In the data rows, the value 128 means zero.
Here are some points:
[199 150 108  69 144 126 103 107 122 176 149 143 102 125  80 163]
[167 173 128  82 160  98 116  96 108 112 183 187  93 133 112 141]
[121  75 119 181  75 161 150 176  58 120 130 106 184 144 148  68]
[ 88 150 124 155 171  87 141 114 149 100 157 133 105  78 186 109]
[141 163 126 128 180  84 115 108 129 115 156 107  97  84 165 166]
[126 114  81 105 133  89 162 165 136 115 128 115 160 135 154 131]
[122 123 123 149 124 179  78  84 196 170  62 130 137 187 123  82]
[128 108  85 109 123 100 164 178 119 115 134 101 174 123 140 144]
[117  85 185 112  99 172 128 153 146 101 163 123 118 113  55 168]
[168 136 135 138 141 160  71  74 159 173 102 123 102 141 118 122]
[151 124 143 152 127 170  76  81 162 174  90 112 113 147 112 124]
[150 118 159  95 134 170 103  82 146 174 118 154  68 140 105 136]
[171 158 124 135 166  89 133 113  91 127 158  78 114  72 155 173]
[136 109  74 108 117  94 168 177 125 121 134 101 175 127 143 133]
[ 74 136  98 136 164  81 150 146 153 107 143 121 133  89 181 119]
[ 90 139 107 154 156  86 146 131 142 110 141 112 130  89 180 109]
[148  75 145 124  89 147 129 179 124 123 141  78 151 118  70 193]
[ 78 102 189 117 128 177  98 101 181  90 149 180  90 153  92 128]
[139 153 106  90 172  93 152 155  92 127 146  86 133  87 143 176]
[124 127 144 168 132 179  70  78 165 174  68 112 121 166 122 104]
[144 122 105 129 124 109 163 157  97 123 127  80 167 119 144 130]
[129 131 142 167 131 170  82  83 160 162  72 116 129 151 130  95]
[174 151 112 119 162  90 128 122 109 138 155  92 105  81 150 171]
[159 169 144 142 167 103 112  75 132 117 166 127  77  80 160 137]
[119  73 128 142  71 132 179 177 106  85 146 101 191 143 116 117]
[ 32 119 156 154  89 132 157 158  91  96 104 152 165 126 152 118]
[132 176 146 144 123 119 159 158  79  87 124 175 102 163  92  97]
[130 139  96 107 181  88 120 125 169 115 165 147  98  86 160 142]
[164 138 138 129 144 172  75  71 158 181  91 123 102 145 109 121]
18 more points follow, each with its number after it:
[151  77 145 122  91 147 129 179 120 124 143  77 150 115  69 196] 0
[140 117 158  98 140 167  94  83 161 170 118 158  65 142 109 133] 1
[131 138 142 166 143 164  62  72 174 154  76 119 121 166 133 106] 2
[ 28 111 161 164  71 143 160 160  94  94 103 162 172 137 150 101] 3
[176 158 102  77 157  89 133 136  94 126 176 148 124 116 111 162] 4
[156 131 134 139 135 167  74  80 165 178  92 128 106 153 114 117] 5
[107 117  77 123 143  83 156 167 137 115 149 117 149 100 163 129] 6
[102 177 135 111 185  96 131 103 130 108 153 129 100  90 166 135] 7
[140  81 151 109 102 189 125  94 160 202  72 130  86 165 107 118] 8
[109  69 135 150  60 141 177 171 126  75 150 120 184 148 112 100] 9
[ 97 108  99 129 119 101 173 182 102 115 127  82 176 115 151 127] 10
[125  80 121 178  81 162 142 167  68 125 126 108 176 144 144  72] 11
[164 149  90  63 144  95 142 158  87 138 151 122 152 132  97 172] 12
[ 52 125 158 165  73 135 148 141 101 100 111 180 153 120 155 102] 13
[ 51  99 140 159  69 138 163 176  82 110 102 136 184 134 147 110] 14
[ 73 135  97 137 162  81 152 147 152 107 143 120 135  89 182 118] 15
[101 136 141 170 100 115 169 169  77  77 124 142 141 165 120 103] 16
[170 133 140 142 139 168  73  71 160 173  96 119  97 146 114 121] 17
Which three of these numbered points are nearest to each point below, looking only along the 7 directions in which the first points spread most? Their numbers follow each, nearest first.
[128 170 153 149 113 125 162 158  78  81 123 175 108 169  88  92] > 16 13 3
[127 174 151 148 119 128 154 152  84  89 116 178 104 173  90  90] > 16 13 3
[145 122 102 127 124 101 172 167  87 118 131  73 173 113 146 136] > 10 6 12
[101 175 132 109 187  95 129 105 134 110 155 131  98  89 165 137] > 7 15 6
[132 180 153 149 119 123 162 158  72  83 121 180 101 171  86  91] > 16 13 3
[130 109 173  98 129 181  81  89 187 146 137 167  73 140  78 143] > 1 8 5
[127  66 117 180  82 189 124 171  62 154 110 109 166 145 139  62] > 11 9 14
[110  74 136 152  65 135 170 160 131  70 153 130 177 148 120  99] > 9 11 14
[ 83 140 145 141  54 117 165 155  77 107  92 179 175 109 153 127] > 16 14 13
Now 18 new points, numbered from 0 again:
[169 134 137 141 138 167  65  68 164 178  96 126 101 146 115 117] 0
[168 147  88  65 137  90 146 160  90 140 156 127 155 135  95 166] 1
[100 141 113 108 175  95 104 110 188 113 156 163  92 123 166 142] 2
[129 164 129  80 156 103 118 103 127 104 175 195 108 145 110 132] 3
[168 142 105 121 155  91 146 144  95 135 150  73 135  79 146 169] 4
[167 134 138 141 138 167  64  67 165 177  97 128 100 147 116 116] 5
[108  67 183 148  83 162 110 148 160  92 160 118 121 129  71 171] 6
[ 82  84 197 119 101 172 135 149 141  75 164 126 122 118  68 160] 7
[167 133 132 137 136 169  67  78 165 184  90 118 105 151 115 126] 8
[ 25 112 158 158  78 136 160 164  86  94  99 154 173 130 150 116] 9
[179 155  99  71 156  90 133 140  94 129 175 147 127 119 107 166] 10
[170 156 124 140 163  94 128 112  97 130 150  79 119  79 154 165] 11
[108 138  98 145 151  77 159 148 123 121 147  91 142  76 174 121] 12
[151 152 103 118 168  89 122 132 122 132 144  97 118  94 152 169] 13
[149 168 119  79 157  97 122 113 115 111 176 178 115 137 108 143] 14
[126 125 148 161 132 178  75  79 158 174  71 112 117 163 121 108] 15
[155 127  70 100 153  89 137 159 144 161 142 101 133  83 139 156] 16
[145 132 139 139 136 164  74  72 178 163 104 141  97 151 119 108] 17
Which three of these numbered points are nearest to each point below, looking only along the 7 directions in which the first points spread most? Their numbers follow each, nearest first.
[174 156 107 121 166  81 129 126 107 132 161  89 108  75 155 173] > 11 13 4
[ 94 148 125 153 168  95 134 110 151 107 151 133 104  85 179 109] > 2 12 13
[207 167 108  72 145 101 119 116  97 155 166 146 116 120  87 161] > 10 1 14
[ 32 114 156 159  80 134 161 165  85  92 101 153 170 134 147 114] > 9 7 12
[ 99 143 106 142 164  84 151 134 127 109 151 114 124  78 178 121] > 12 13 11
[163 133 112 108 157 138  96  92 173 180 133 134  75  99 119 142] > 0 5 17
[174 154 109 124 163  90 123 121 112 136 155  91 107  82 152 168] > 11 13 4
[141 117  84 103 132  95 159 163 124 123 128 101 158 123 146 141] > 16 12 1
[174 135 135 146 139 167  68  71 163 175  94 116 101 146 113 119] > 0 5 8
